Where one turn sends some rows of the set: a few examples, then the rows asked:
Z544: [  5   9  -3   4   1  -9 -27 -22  -1   6   2   4  -9 -13   0   5  -4 -12
  -8   2   2   7  16  -7   3   4]
Z496: [  3  16   1  -3  -6  24  -3   6  18   4   0   0  -7  14 -20  -6  -2 -12
  16 -11  -6   7  12  11  -7  13]
Z137: [ -5   6 -14 -19  -5  28 -15   2  -3  13  -7  -3   0  -3  -4   1  -6 -24
   8   0  22   6   5  14  -1   7]
Z938: [  1  24  -3 -16 -19  13  -6   1   5   0  -7  -2  14  14 -17   8  18 -30
   6   4   4 -15  -4  -5  -3   7]
Z252: [  6  13  -4 -13   2   7  15  -6  -1  11   8   0   3  -2  -8  -8  14   7
 -21  15   1  -5 -15   6  22   4]
Z134: [ 13  -2  -9  -7 -10   2  -5   5  13  26 -12   2   1  10 -11 -13  -8  -8
  12 -14   1 -13   6 -11  -8  20]
Z619: [ -8   4 -10 -21 -25   6  -8  -3   7   4 -16  -1 -18  15  -5  -7 -17 -10
   5  -4   5 -12 -11  -6  -7  -5]
Z561: [ 13   7 -12 -14 -22  16 -14 -11  -8  10  -7 -14  -5   6  10 -12  -3 -10
  -4  -6   2  17   4 -15   0  12]
Z634: [ -4   5 -15 -31  -9   1  -8  15  11   2  -6  19   0  -1   8   4   7  -2
 -10  22 -12   4   7  -8  15  18]
Z155: [-13   8 -10 -21  10   9 -22   0  -8  12  -8   1  -8  -2  -6  -1 -19 -14
   0  22   3   5   5  -7   1 -10]
Z167: [ 10   2 -16 -19  -5  19  24   9  -3   3  -1  15  -4   2   5   3  -4  -7
 -14 -10  -1  13  -7 -13   1  -4]
Z489: [  9   8   7   7  -2  14  12  14  -6   5  -5  -4   3   3   2  19   1 -18
 -15   5  10 -22  -6  -7   0  -6]
Z212: [ -3 -10  -7   0  21  -3  -4  -1  13  12   7   2  -4   2 -13  -5  -2 -13
  10   1   5 -16   6 -14   6 -12]
Z810: [-20  22 -18  -8   6   7 -18   3  -1   4  -2   0 -11  -4 -14  -4   1  -7
   0  18 -17 -12  -4 -19  17  14]
Z630: [  6   4 -11   7  -7  12 -11  17  -1  -8   0   4 -10  -3  -3 -10  -2   6
  -4 -15 -17  13  12 -13  11  10]
Z420: [  3   9  -7   4 -29   5  18   2   0   1   3 -12  -9   8   0  -9   2   7
 -11   7 -10  -2 -13  -6   3  -2]
Z847: [ 12   3   3 -20   5   5  14   3  -4   9   3  12   2   4  -2  -7   6   0
 -18  14   7  -3  -8   4  25 -10]
Z754: [  9  15 -11 -10 -16  11 -15 -17  -5   7   3   5  -3 -11  -5  -9  12   8
 -10  10  -3  15  -2  -7  11 -12]
Z334: [-11   4  -7  -1 -12   5 -10  19  12   6 -14  -4  -7 -12 -16 -12   1  -2
   9  -7 -10 -22   3  -4  24  17]
Z594: [ 12  -1   3 -19  -5  10   6   7  30   5  11   9   1   9   7   1  18 -12
  -1   7  -2 -14  17  -7  12  -5]
Z993: [ 10  12  11 -18  -8  16  -1  23   2  18  -9  -3  13  -8   2   6  13  -7
   8  -5  -5 -21  14  -8  -4  15]
Z781: [  6   9  15  -4  18  -7   2  -7   3  11   5  -2  -6  -2   1   5  -6 -19
 -19   7   7 -15  10   6  16   5]
Z419: [ -6   2   4  -6   4  -3  24   0  10  -4 -16 -11   0  -4  -6  15   4 -14
  -6   2  -1   7 -20  -2   8  14]
Z629: [ -5   6   8 -12  -4  -1   2  19   9   8  -1  -9   9  -3   2   4  12  -5
  22   4   3  13   2  13  -7  22]
Z971: [  1   8   8  -7  13  -7   5 -15   0   0   0   3  -1   3  -7   9   6 -20
 -18   9  -2 -12   6   7  18  23]
Z822: [  7  -6   6   4   6   0 -16   5  -2   9 -23 -17   4 -16  -3   6  -7  -8
  -9 -10   1  -3   8 -12   1  15]
Z862: [-13  16 -26  -5  -3  20  -3  11  11  -1   2   9 -18   0 -15   3  -9   0
  -2 -18  -3  -9 -11  -3  -8   6]
Z410: [  2  16   6   6   1  16 -15   6  -1 -11  -7 -10  -4   8   2  12  10 -28
   4  -2   4   7   5  -6  14  21]
Z642: [  3  17   1  -1  -2  -3 -23 -18   3  -4  -1  11 -12  -9  -3   6   6 -18
  -6  -2 -10   0  18 -16  17   9]
Z44: [ -4   5  -3  -5   8 -12  -2  22  21  12  -4  -3   9 -16 -18   1  -6  -5
   3 -10   4   0  -4  -1  -6  -7]
Z283: [ -1  20  -7 -17 -12  12 -15  11  13  18   8  -8  -4 -11  12   0  -2   6
 -18  28  -4   0   9   3   0   2]
Z107: [ -5  -5 -10 -34  -4   8   1   3   4   9  -8  15 -16   7  15   0  -6  -5
  15  -4   1   7  -2  -7   8  21]
Z4: [-14   8 -11 -28  -7  16  -1  20 -11  -4 -10  11   2  -9   3  20   7  -3
  -2  -2   3 -13  -8  -2 -11   6]
Z972: [ -2   7 -11 -26   1  -4  10  -5  11  12  -4   3   4  -5  -5  11   5   8
  -3  -6 -13   1 -11  -8 -22  20]
Z320: [-20  16   3 -19 -16  -2  -1  18   8   3  -4 -17 -11 -10  12   4   2   1
   8   4   4  -9 -18  -2  -1  -1]
Z982: [ -7   6  -7 -12   8  18  -1 -27   9   2   1  -8  -1   7 -24   0  14 -20
   6   8  -6 -13   3  -5   0   3]
Z9: [ 10  10 -15  -9 -10   2 -13  -4  -2   5   5  20  -5  -8   0  -9  13   6
  -5   4  -3  11  -3 -19  23  -9]
Z473: [  4  20  14 -11 -14   5   0  18   9   0  11   5  -9  21   8   7   2  -4
   9   5  -4 -14   3  -6  -8 -13]
Z173: [  5  -8 -12 -12  -2   2   6 -12  25  12  11  -6  10  -5  -4   2  18   4
 -10  12  -2  -3   7  10  -9  11]
Z8: [ -5  13  -2  -1 -14  26  -8   6  -1  11   6  -9 -18  -4   2  -2  -4  17
  -2   3 -12 -20   8   7  -7  10]

Z320 turns into Z993
Z283 turns into Z594
Now these:
Z971 turns into Z544
Z630 turns into Z420
Z972 turns into Z44

Where one turn sends some rows of the set: a few examples, then the rows asked:
Z641: [ 10  -6 -11  -6  -8 -25  -6   6  -9   8  11   0   8   2   0   2]
Z816: [ -4  14  10  -4   8  20  -9  11   2 -16  -2   1   0   3  21   1]
Z222: [-18   6  -8   0  -2  14  -3   0   9 -18 -13 -16  -6  -6  18  -1]
Z69: [ -9   6  21  13 -13   7  11  -3  -5 -13   3 -17   4  -3   8  -5]
Z245: [  2   1 -17  -4   3  19 -13   1   9  -2  -8 -17 -15  -6  -4   1]
Z36: [  8  -7  -2 -14   3  14  -1   2  -5  18  -5  -1 -10 -11 -15   7]
Z740: [  4   6   4 -14  14 -16   9  -6   4  12  -1   2   5 -21   7  -4]
Z884: [ -8  14   3   2 -17  14  -3  14  -6 -10 -16   2 -15  -3   3   8]
Z983: [ -1 -10  -5 -14 -11  15 -12  17  15   2  -4  -7  -1   7   0  10]
Z961: [ -8   7  21  14  -9   9  17   0  -1 -13   1 -13   2   2   5  -6]
Z38: [ -6  -8   5   5  10 -10  13  -4 -14  -4   9  -1  16 -16   0 -10]
Z493: [ 16   7   5   0   4 -17  13 -13   6  15   3   0  -6   6  -4   2]
Z369: [-20   3  -5  -1   0   9  -3  -6   5 -19  -5 -13   8   3  20 -11]
Z697: [13 -7 -2 -4  0  0 -8  1 19 22 -3  3  6  3 -6 11]
Z466: [  8   8   1   5  10 -13  17 -14   5   9  14   1   2   0  -5  -7]
Z68: [ -8   5   6   2 -22  15  -2   9  -7 -10 -16   3 -15  -4   2   8]
Z324: [ -2  14   1   6   6 -18   4  -7   0 -12  -2  16   5  -7  19  -5]
Z64: [ -6  -1 -20 -11  -9  -4  -7   0  -4   8 -15  -9 -10  13  -6  10]
Z890: [ -2  -5   2  -8 -14  23 -15  17   8  -3   5 -13   2  -1   6   5]
Z830: [ -6  19  11  14   8  -3   5  -5   3 -11  -1   9   8  -5  22   1]
Z637: [ -3  -3 -13 -13 -12  -5  -6   1  -9   9 -18  -9 -12  15  -4   7]
Z39: [ -7  -7   4   6   5  -9   9  -8 -19  -3   8   0  20 -10   1  -9]
Z368: [ 11  -3  -4 -20  11  -2  -2  10  -4  20   0  -2  -2  -9 -12   1]
Z801: [ -7   6   2  -1   5   1  19 -13  15 -14  13   3   3   3  14 -10]
Z180: [  6  -8  -8  -6  -3 -24  -7   8  -5  11  12  -3  12   1   1   7]

Z493 turns into Z324
Z884 turns into Z64
Now these:
Z245 turns into Z697
Z39 turns into Z69
Z368 turns into Z466

Where one turn sends some rows of the set: a few examples, then the rows asked:
Z377: [-16  -1   4  13   3  26  -1 -15 -38  -7  -8  11 -28   2  13  -4  18]
Z322: [ 10  -5   5 -10   9  13  -9 -15 -25  -4  -7  24 -25   4   6  23   1]
Z233: [ -2 -15   1  17   6  16   7 -29 -27  -1   7  19 -16   8  -2   2  18]
Z323: [ -6   8   9  -9   6   2  -1 -14 -12  -6  -4  18 -28   8   3   0  -8]
Z612: [  5  -6   2 -13   9  -4  -9   3 -24 -12   9  30  -1 -16   2  -3  -7]
Z251: [ -5  -3  -9   8   1  18  17  -9 -27  -5   4  19 -17 -35   6   3  29]
Z586: [-17  -1  11   6 -11  16   7 -13 -19   2  15  20 -26  17   4  -2  10]
Z302: [ 16  -1   3  -4   3   3 -10   3 -13  12  13  14  -1   0  -2  -1   7]
Z701: [ -4   9   4 -14  -7  17  -8   9 -27   9  -5  -7 -18 -12  10  -6   7]
Z861: [ -9  -9   7   1  -8   0  -1   4 -30  -2  23  26 -18 -35   7   6  -4]
Z869: [ -6  -9  -1  16   6  30  10  -2 -14   2   8  35 -15 -30   5   5  12]
Z775: [ -3 -13   0 -12 -14  15 -12 -19 -35  22   8  18 -12 -10   5   0   4]
Z667: [ -3   8  25  11  -3  15 -16 -21 -27   8   3  22 -15  -5   4  -2  -1]
Z169: [  8  -2  26  -3   0  30  -3 -10 -30   3 -11   6 -10 -12   2  12  12]
Z676: [-13   9  -3  15   6  13   7   1 -18  -6   8  33 -13 -25   9 -13  21]
Z855: [-12 -19 -14   0  -1  20  11   0 -32   0  29  31 -19 -13   4  -2   9]
Z417: [  4   4  -3 -16   2   3  -2   3 -33 -16  -1   4 -19 -28   8   5  -6]
Z564: [-14  -3 -16  -2  -1  23  12  12 -36  -7  19  13 -30 -19  12  -1  12]
Z714: [ -6 -18   1 -16  -3  11  -2 -13 -29  -3   5  23 -15 -26   3   5 -18]
Z950: [  0   0   7   7  -6  28   0  -2 -28  -2   7  11 -32  11  11  21  19]
Z198: [ -5  -4   6 -26   4   5   3 -17 -29 -10 -15  18 -17   3   3   2  13]
Z50: [ -3  -6 -13   2  10  15   9  19 -26  -9  26  25 -14  -9   5  -4  15]
Z42: [ -1  -3  10  16  16  24   8   0 -17 -11  -4  10 -13  11   2  -3  18]
Z343: [ -5 -11   9  -9  -3  -4   8  11 -26  -8  19  22  -5 -31   1  -1   7]
Z711: [ -4  -4   8  -5  -3  15   8  -3 -29  -8   5  17 -11  18   3   3  35]
Z640: [  5   9  20  -2  -1   2   3 -21 -26  -2   0   5  -3  -6  -7  -8  18]
Z450: [ -3  -8   8  -7  -4   8  -1  17 -35  -8  12  20 -14 -37  10  10   7]

Z198 turns into Z323
Z640 turns into Z667
Now these:
Z612 turns into Z714
Z775 turns into Z701
Z855 turns into Z564
Z711 turns into Z586
Z377 turns into Z42
Z861 turns into Z450
Z869 turns into Z251

